In the data rows, the value 50 means zero.
Every row has a hidden score from 0 to 12. What is each row's score? 6 is about the middle.
[55,58,45,46,58,41,53,62] -> 8
[11,28,25,71,34,69,69,31] -> 0
[36,39,55,41,46,33,58,59] -> 6
[62,72,55,42,48,55,31,37] -> 12
[46,59,43,51,51,45,53,42] -> 5
[46,53,46,51,50,61,44,29] -> 7
[52,50,54,46,54,63,66,50] -> 4
[39,38,51,54,47,30,52,42] -> 4
[41,50,68,45,42,60,50,29] -> 6
[52,43,55,50,45,66,61,45] -> 3
[64,58,50,49,58,43,52,61] -> 8
[60,44,42,67,59,36,48,64] -> 3
[69,35,40,64,43,51,54,42] -> 0
[63,50,41,66,59,37,44,58] -> 4
[47,59,58,49,61,44,58,58] -> 7
[76,35,56,58,44,55,52,54] -> 2
[43,56,55,60,46,43,49,30] -> 3
[61,69,54,53,66,29,33,50] -> 12
[41,57,48,47,55,37,38,48] -> 11
[46,48,50,53,50,65,54,43] -> 4
[53,30,45,61,49,40,61,74] -> 0
[46,57,47,47,42,45,42,43] -> 8
[35,67,60,40,48,54,52,44] -> 8
[55,41,46,48,52,35,46,50] -> 8
[42,43,77,37,32,50,48,36] -> 7
[53,36,52,64,40,65,66,66] -> 0
[54,47,40,61,54,44,59,62] -> 1
[23,39,40,50,33,52,41,40] -> 5
[61,60,52,47,57,43,41,45] -> 11
[50,50,56,37,40,56,45,46] -> 10
[45,61,47,52,51,42,49,39] -> 6
[34,31,71,33,43,68,44,56] -> 12
[48,31,47,43,39,70,49,51] -> 7
[53,40,64,46,42,62,61,48] -> 3
[50,64,37,44,52,58,36,37] -> 12
[61,46,46,62,56,39,48,60] -> 4
[50,56,26,55,56,49,52,70] -> 5
[78,60,43,56,56,54,52,49] -> 5
[41,48,67,46,42,51,54,50] -> 5
[63,51,52,42,45,73,53,54] -> 7
[75,62,37,60,66,33,39,64] -> 9
[52,52,45,49,42,59,50,35] -> 5
[61,59,50,43,57,52,52,55] -> 9
[50,46,70,42,53,38,56,60] -> 8
[59,45,41,62,59,38,50,63] -> 4
[72,54,35,53,52,55,37,64] -> 9
[53,52,61,43,46,68,52,36] -> 7
[50,45,49,65,48,53,58,61] -> 0
[46,36,46,48,36,39,57,51] -> 3
[62,65,56,37,60,40,41,60] -> 12
[75,40,89,41,43,62,57,48] -> 6
[55,59,45,59,68,46,59,52] -> 5
[59,43,46,72,56,34,55,61] -> 0
[50,57,45,59,56,61,56,58] -> 3
[45,62,35,47,54,53,66,57] -> 4
[45,37,58,55,44,67,60,37] -> 1
[52,48,64,60,59,42,57,66] -> 3
[41,56,38,43,49,59,46,35] -> 9
[34,55,42,46,55,35,37,37] -> 11
[57,54,46,39,47,60,43,36] -> 11
[69,66,50,64,58,38,45,60] -> 5
[44,51,49,50,50,35,57,55] -> 5
[34,45,33,49,49,44,54,52] -> 5
[44,51,52,45,49,51,39,56] -> 10
[52,52,52,55,54,67,60,64] -> 3
[46,53,48,51,59,44,51,52] -> 7
[37,40,42,31,38,51,31,44] -> 12
[53,64,53,42,60,46,52,59] -> 10
[44,57,37,54,52,40,43,46] -> 7
[37,42,50,29,40,54,32,47] -> 12
[44,28,51,48,40,49,48,55] -> 5
[49,36,61,52,50,51,45,64] -> 7
[43,52,37,52,44,61,46,40] -> 5
[53,58,61,50,52,69,56,36] -> 5
[46,50,48,40,56,46,50,60] -> 10
[29,39,46,47,35,56,57,44] -> 3
[46,51,52,42,48,46,47,46] -> 9
[39,59,48,39,42,62,49,39] -> 8
[46,50,36,51,56,35,44,53] -> 8
[64,59,54,62,59,50,46,47] -> 5
[50,51,72,45,48,65,58,44] -> 5
[65,68,48,41,57,46,43,37] -> 12
[46,58,50,35,47,39,42,58] -> 12
[53,49,52,54,56,47,51,44] -> 6
[76,39,35,59,48,51,49,60] -> 3
[38,47,47,48,52,48,49,44] -> 7
[38,48,45,49,49,56,56,45] -> 5
[50,66,47,54,49,41,44,42] -> 6
[58,51,56,48,49,67,48,46] -> 7
[60,38,47,58,61,43,64,60] -> 2
[42,44,41,40,49,44,49,63] -> 9
[76,67,41,56,47,46,38,62] -> 7
[46,58,64,37,51,47,54,64] -> 9
[42,61,49,44,63,50,44,45] -> 12
[47,57,38,37,48,59,37,36] -> 12
[51,57,51,53,53,45,48,46] -> 6
[59,46,63,41,46,65,54,51] -> 7
[63,33,52,59,51,46,61,67] -> 1
[55,57,51,61,38,62,55,33] -> 0
[48,40,70,50,47,63,55,38] -> 4
[39,42,48,49,51,46,43,44] -> 8
[49,43,44,43,45,52,46,59] -> 8
[52,55,46,58,52,67,49,62] -> 4
[42,44,57,46,50,49,59,56] -> 5
[44,57,54,45,48,43,50,49] -> 7
[45,57,62,44,55,65,46,25] -> 10
[52,59,49,45,52,49,49,47] -> 8
[34,45,57,60,48,37,49,43] -> 3
[46,61,58,48,51,48,56,34] -> 6
[33,33,44,56,46,42,52,46] -> 3
[43,62,44,49,56,41,46,59] -> 9
[37,23,52,38,43,65,41,45] -> 11
[31,75,83,57,70,50,47,29] -> 8
[49,57,21,68,55,48,41,69] -> 4
[42,42,63,48,42,68,61,37] -> 3
[46,41,45,44,42,64,64,47] -> 3
[44,32,51,42,36,50,51,63] -> 6
[67,56,32,57,60,30,37,66] -> 9
[41,39,57,58,45,42,50,38] -> 3
[47,49,45,45,42,66,57,31] -> 5
[37,38,30,57,33,64,53,32] -> 0
[34,36,59,50,50,39,47,51] -> 7
[41,35,48,58,36,54,63,44] -> 0
[41,52,58,45,53,45,55,56] -> 7
[33,61,63,42,53,72,56,45] -> 8
[49,46,52,44,45,60,45,37] -> 8
[49,48,53,45,36,68,54,54] -> 4
[40,56,57,53,53,47,44,38] -> 7
[48,44,60,51,41,50,44,50] -> 6
[45,53,56,41,42,46,43,30] -> 9
[60,56,43,58,58,56,45,51] -> 6
[49,58,47,58,55,55,47,51] -> 5
[57,46,50,63,46,57,60,61] -> 0
[53,74,44,42,61,40,37,52] -> 12
[42,21,69,49,25,64,60,63] -> 0
[47,42,60,51,48,40,55,47] -> 4
[60,49,43,53,59,42,52,73] -> 6
[42,38,64,50,42,59,58,37] -> 3
[47,28,68,43,41,64,61,49] -> 4
[54,42,45,34,45,50,36,43] -> 12
[40,48,57,56,38,34,48,44] -> 3
[73,53,61,53,38,58,47,38] -> 4
